In the data rows, the value 128 means zero.
Here are some points:
array([174, 143, 105, 166, 128, 179, 166, 173, 143,  70, 151, 135, 113, 151,
       104,  93, 176,  90, 160, 107, 141, 152, 120, 105])
array([120, 136,  95,  59, 119, 144, 197, 120, 166, 151, 136, 129, 151, 128,
       131, 145, 106, 143, 106, 111,  74, 141, 143, 143])
array([103, 143, 148, 174, 124, 146, 159, 135, 143, 150, 143, 147, 143,  75,
       160, 119, 119, 136, 122, 173, 127,  87, 159, 159])
array([117, 113, 106, 128, 159,  92, 128, 128, 151, 131, 105,  30, 158, 120,
       182, 172,  82, 166,  83, 181, 162,  84, 113, 128])
array([ 78, 181,   7,   0,  66, 218,  90, 135,  59, 216,   0, 157, 212, 255,
        28, 248,  15, 250,  10,  55,  29, 253, 113,  82])
array([ 99, 136, 117, 113, 156, 110,  97,  90, 166, 115, 143, 161,  59, 128,
        95,  90, 160, 113, 151, 107, 167,  91,  74,  82])
array([164, 151,  37, 128, 205, 105, 120, 189,  82,  64, 166, 131,  82, 120,
       128,  96, 159, 113, 153, 128, 181, 110,  82,  75])
array([ 71, 128, 116, 128, 158, 188, 113,  37, 120, 107,  97,  91, 120, 219,
       121, 182,  79, 181,  81, 123, 108, 120,  97, 120])
array([105,  60, 128,  75,  88, 188,  90, 120,  52, 159,  75,  72, 151, 158,
       134, 187,  79, 166,  81, 125, 114, 154, 159, 128])
array([150, 120, 171, 128,  51,  74,  51,  97, 120, 105,  37,  97, 143, 211,
        53, 127, 130, 105, 138, 115,  54, 193, 228, 220])
array([107,  98,  89, 174, 138,  92, 151,  90, 136, 106, 143, 155, 136, 128,
        98,  99, 169,  74, 154,  96, 166, 113,  82,  75])
array([ 20, 151, 160,  67,  16, 255, 105, 113,  21, 247,  37, 139, 235, 204,
       109, 255,   0, 255,   0, 137,  13, 255, 189, 174])
array([121, 151, 134, 105,  98, 118, 197, 158, 120, 125,  97, 152, 174,  98,
       131, 114, 125, 120, 133, 118, 147, 120, 128, 128])
array([184,  90, 186,  98,  64, 162, 128,  67, 143, 185,  67, 123, 120, 173,
        83, 132, 133, 128, 139,  89,  17, 199, 205, 189])
array([104, 128, 160, 120, 154,  64, 143, 120, 105, 151, 136, 139, 158,  90,
       159, 127, 139, 136, 123, 134, 138, 146, 151, 159])
array([114, 166, 162, 204, 101,  51, 159,  97, 136, 136, 158, 123, 105,  75,
       194, 127, 107, 128, 116, 158, 115, 143, 166, 151])
array([115, 151, 190, 113, 147, 155, 143,  37,  67, 118, 158, 114, 128,  98,
       135, 111, 158, 120, 145, 124, 152, 112, 143, 120])
array([164, 136,  86, 120, 191, 122,  90, 128, 181,  89, 143, 136, 136, 128,
       114,  86, 157,  90, 170, 119, 181, 137,  82,  82])
array([187, 128, 105, 105,  75, 153, 120,  52, 219,  92, 128, 214,  74, 158,
        89,  98, 160, 113, 163,  96, 141, 134, 105,  98])
array([143, 136, 113, 120, 159,  79, 143, 120, 120, 108, 136, 144, 128, 143,
       103, 110, 158, 105, 137, 135, 166, 136, 120, 128])
array([119, 120, 127, 136, 169, 102,  74, 143,  82, 172,  67, 166, 204, 166,
       126, 146, 106, 158, 100, 109,  64, 169, 128, 151])
array([143, 196, 203, 105,  95, 150,  67, 120,  75, 169, 120, 141, 166, 158,
        94, 130, 118, 128, 142, 111,  57, 200, 212, 174])
array([116, 128, 137, 136, 129,  63, 120, 181, 166,  95, 189, 165,  74, 120,
       108,  90, 154, 105, 143, 141, 142, 105, 120, 120])
array([119, 136,  96, 113, 148, 109,  97, 105,  52, 123, 189, 112, 136,  90,
       153, 113, 133, 120, 134, 146, 139, 120, 159, 159])
array([195, 120,  80, 204, 140, 119, 159, 158, 128, 105, 136, 141, 120, 113,
       125,  90, 145,  82, 161,  91, 126, 131, 120,  98])
array([122,  44, 137, 158, 153, 143, 136, 120,  67,  84, 105, 124,  52, 136,
       142, 123, 137, 113, 141, 124,  90, 106, 120, 113])
array([109, 105, 223, 151,  73,  37, 143, 113, 166, 182, 136,  14, 174,   6,
       202, 171,  91, 151,  80, 221, 116, 149, 255, 255])
array([181, 136,  62,  98, 116,  89, 174, 143, 136, 102, 151, 151, 105, 113,
       132,  83, 159, 105, 173, 102, 138, 101,  90,  90])
array([148, 113, 123, 105,  88, 112, 151, 196, 128, 146, 113, 154,  82, 105,
       128,  97, 165, 105, 168,  86, 127, 119, 128, 113])
array([183, 219, 108, 113, 125, 179,  97,  90, 158, 145, 105, 158, 120, 173,
        83, 120, 137, 113, 141, 114, 143,  81, 113, 113])
array([164,  90, 104, 151, 140, 140,  67, 181, 189, 108,  97, 167, 105, 151,
       128, 100, 145, 105, 150, 105, 156, 130, 120, 136])
array([134,  98,  27,  98, 101,  69, 136, 166,  97,  96, 158, 128, 158, 120,
       135,  97, 155,  97, 154, 104, 100, 110, 166, 136])
array([153, 151, 100,  75,  74, 129, 136,  67, 113,  88, 158, 165, 136, 158,
        76, 108, 152, 113, 165,  92, 109, 146, 113, 105])
array([142,  90, 108,  98,  85, 127, 105, 113, 143, 111, 128, 128,  90, 151,
       129, 104, 157,  97, 153, 103, 131, 176, 151, 136])
array([ 79,  98, 152,  82,  97, 131, 159, 151, 166, 156, 181, 185, 151,  75,
       149, 141,  94, 136, 113, 152, 143, 157, 159, 159])
array([ 72, 120, 179, 128, 117,  48, 159, 166, 158,  92,  97, 124, 158, 113,
       158, 167, 109, 158,  75, 195, 136, 118, 151, 159])
array([102, 158, 181, 151, 171,  53,  90, 158, 128,  71, 113,  88,  74,  75,
       163, 165, 103, 151, 101, 208, 161,  43, 174, 174])
array([ 70,  98, 168, 189,  30, 146,  36, 151,  97, 255,  29,  36, 255,  90,
       254, 196,  54, 204,  62, 193,   0, 232, 255, 255])
array([ 98, 136, 122, 143, 116, 123,  90, 143,  97, 172, 143, 120, 174, 113,
       207, 173,  95, 166,  81, 142,  72, 157, 174, 159])
array([172,  98, 138, 158, 140, 130, 105, 181,  75, 154, 151, 119,  82, 105,
       146, 111, 141, 105, 143, 109, 168,  78,  97, 105])
array([123, 181, 129,  98, 143,  93, 190, 120, 189,  75, 204, 182,  44, 136,
       100,  88, 168,  90, 166, 122, 167,  98,  97, 120])
array([167, 128,  69, 136, 109,  80, 174, 151, 181, 154,  97, 180, 136, 105,
       130,  99, 157,  90, 159,  80, 105, 157, 120, 120])
array([154, 181, 140,  67, 151,  92, 159, 135,  82,  93, 120, 113,  82, 120,
       114, 101, 168,  90, 171,  95, 146, 125, 113, 113])
12 more points follow, each with its number after it:
array([125, 189,  94, 158, 141,  99, 113,  90, 113, 136, 113, 160, 143, 105,
       131,  91, 160, 105, 156, 141, 148, 108, 105, 105]) 0
array([183, 113, 128, 136, 172,  90, 190, 158,  82, 128,  90, 153, 105, 105,
       137,  88, 144,  97, 160, 100, 141, 124,  90, 105]) 1
array([127, 136, 126,  59, 130, 142, 151, 105,  82, 153, 151, 136, 113, 136,
       125, 168,  81, 174,  97, 118, 111, 156, 113, 136]) 2
array([124, 120, 115, 174,  96, 206, 136, 189,  90, 115,  82, 117, 128, 128,
       114, 150, 115, 143, 104, 124, 117, 128, 143, 143]) 3
array([ 85, 151, 180, 181, 127, 127, 174,  90, 120, 140, 136,  79, 151,  90,
       202, 148,  91, 166,  95, 212, 128,  67, 151, 151]) 4
array([145,  98, 111,  75, 129, 152, 120, 181, 143, 146, 105, 103, 151, 181,
        92, 114, 143, 113, 156, 120, 102, 123, 159, 136]) 5
array([130, 105, 174, 158, 128, 137, 113, 120, 105, 109, 158,  97, 136,  90,
       174, 137, 135, 143, 125, 190, 116,  68, 182, 166]) 6
array([124, 158,  98,  75, 107, 156, 136,  67, 143, 149, 105, 152, 143, 189,
        69, 138, 120, 143, 126,  89, 117, 143, 113, 105]) 7
array([129, 128,  85, 151, 142, 126, 136, 255,  97, 138, 120, 115, 128, 120,
       126,  89, 164,  82, 162, 102, 149, 139, 105, 105]) 8
array([170,  60, 149, 197, 111,  91,  97,  75, 219, 136, 189, 124, 136, 113,
       148, 113, 152, 105, 149, 148, 123,  79, 143, 166]) 9
array([ 25,  67, 136,  67,  95, 168, 182, 128, 151, 223,  14, 147, 166, 128,
       177, 190,  54, 189,  61,  71,  20, 238, 182, 151]) 10
array([ 68, 105,  77,  75, 148,  98,  82, 113, 120, 122,  82,  67, 120, 196,
       118, 166,  90, 166,  90, 155, 136, 148,  97, 113]) 11
Which of these numbered points is nearest to each point below, looking only along the 7 directions in which the first points spread most? Its number follows each.
array([ 76, 174, 224,  98, 176, 102, 182, 113, 105, 186, 113,  90, 174,  75,
       232, 198,  58, 189,  61, 160, 129, 111, 128, 136]) > 4
array([102, 143, 150,  44,  90, 103, 190, 151, 136, 143, 120, 124, 128, 113,
       131, 157,  98, 158, 104, 153, 156, 132, 120, 143]) > 2
array([126, 105, 132,  98, 167, 126, 151,  90, 128, 107, 120, 147,  90, 120,
       113, 115, 143, 120, 145, 135, 161, 150, 120, 120]) > 0
array([101, 120, 147, 143, 174, 117, 113,  90,  52, 199,  14, 116, 105, 158,
       194, 159, 108, 143, 106,  96,  31, 210, 143, 136]) > 3
array([211, 143, 135, 242, 138,  82, 128, 128, 181, 109, 113, 104, 120, 120,
       102, 126, 134, 128, 142, 166, 174,  62, 113, 120]) > 9
array([105, 151, 101, 227, 122,  59, 174, 204, 136, 108,  67, 128, 120,  82,
       165, 115, 151, 120, 145, 143, 160, 103,  97,  90]) > 8
array([112,  90, 209, 120,  42, 108, 120, 227,  67, 255,  82,  53, 204,  82,
       215, 198,  65, 181,  59, 124,   0, 255, 255, 255]) > 10
array([ 49, 212,  83,  44,   3, 207,  90,  52,  97, 124,  67,  85, 220, 196,
        62, 236,  15, 235,  25, 167,  55, 161, 182, 166]) > 10
array([ 79, 105, 149, 113,  87, 119, 182, 128, 151, 180, 136,  99, 151,  37,
       227, 173,  87, 166,  75, 164, 167, 124, 151, 159]) > 4
array([159, 128, 177, 128, 102, 117, 151, 151, 151, 119, 158,  90, 105,  60,
       178, 147,  91, 128, 106, 149, 126, 142, 182, 166]) > 6
array([196,  98, 149, 128,  52,  85, 120, 135, 166, 155, 143, 139, 212, 151,
        94, 109, 139, 105, 144, 100,  60, 157, 166, 143]) > 5
array([ 84,  52, 109, 128,  91, 128, 143, 158, 158, 160,  75, 180, 181, 151,
        75, 110, 158, 120, 153,  60,  59, 207, 166, 136]) > 5
array([ 81, 120, 122,  98, 134,  89, 105,  90,  75, 156, 105, 112, 166, 173,
       135, 159, 118, 151, 115, 130, 126, 126, 120, 113]) > 2
array([138, 113,  90, 143, 153, 113, 151, 135, 120, 169,  90, 150, 143, 136,
       109, 124, 130, 113, 143, 100, 116, 165, 120, 113]) > 5
array([163, 120, 149, 105, 120, 128, 136, 128,  82, 134,  59, 138, 151, 166,
       130, 129, 137, 120, 135, 108, 117, 122, 128, 113]) > 5
array([ 48, 128, 255, 158,  78, 116, 128, 143,  90, 168,  97,  48, 250,  60,
       244, 211,  40, 219,  37, 236,  99, 126, 189, 204]) > 4
array([102, 204, 125, 136, 148, 180,   0,  52, 105, 139, 189,  56, 204, 227,
        72, 189,  63, 197,  63, 173,  63, 182, 182, 174]) > 11
array([113, 151, 120, 174, 189, 143, 128,  97, 120,  79, 151, 146, 128, 113,
       129, 123, 142, 128, 132, 160, 172,  83,  90, 120]) > 0
array([110, 143, 118, 113, 141, 116, 113,  90, 128,  98, 174, 162,  67, 105,
       132, 128, 126, 128, 125, 132, 158,  88, 113, 105]) > 0
array([133, 151, 143, 128, 156, 132, 143,  52, 151,  89, 151, 106,  97, 128,
        94, 147, 128, 120, 124, 145, 181, 125,  90, 128]) > 0
array([148, 158, 146, 166, 133,  82, 143,  75, 136, 100, 174,  69,  97, 105,
       113, 108, 138, 105, 136, 136, 155, 119, 113,  98]) > 0
array([123,  37, 144,  90, 125, 133, 128, 166,  97, 212, 128,  90, 143, 143,
       157, 170,  82, 181,  94, 126, 108, 151, 143, 128]) > 3
array([113, 204, 105,  59, 133, 143,  82,  52, 196, 170,  90, 130, 151, 227,
        74, 182,  81, 181,  91, 121,  82, 151, 128, 151]) > 7
array([160, 113, 110,  98, 161, 115, 151, 113, 181,  78, 143, 143,  67, 136,
       112, 107, 160, 105, 144, 121, 163, 109,  90,  98]) > 0
array([168, 113,  71, 204, 148, 127, 128, 166, 143,  77, 181, 163, 105, 128,
       113,  83, 170,  82, 170, 105, 167,  82, 113,  82]) > 1
array([ 59,  98, 155,  90, 158, 129, 159,  97,  97, 118, 189,  77, 136, 105,
       135, 175,  75, 181,  65, 143, 153,  85,  90,  90]) > 2
array([  0, 255, 196, 166, 255,  67,   0,  14,  90, 137,  52,   0, 204, 255,
       255, 255,   0, 255,   0, 255, 128,  82, 143, 220]) > 11
array([152, 105, 181, 189, 181, 144, 120, 128, 113, 134, 166, 105,  82,  98,
       137, 104, 135, 113, 119, 167, 149,  57, 113, 128]) > 6
array([147, 174, 169, 151, 116, 109, 197, 158, 128,  88, 158, 102, 128,  60,
       149, 133, 119, 113, 136, 168, 141, 110, 166, 166]) > 6
array([152, 174,  98, 128, 165, 129, 166, 143, 143, 135, 166, 109, 151, 128,
       139, 155, 116, 128, 133, 145, 136, 108, 113, 128]) > 0
array([148,  82,  77, 174, 137, 117, 166, 135, 113, 105, 143, 190, 120, 136,
       100,  83, 173,  90, 166, 103, 160, 103,  82,  90]) > 1
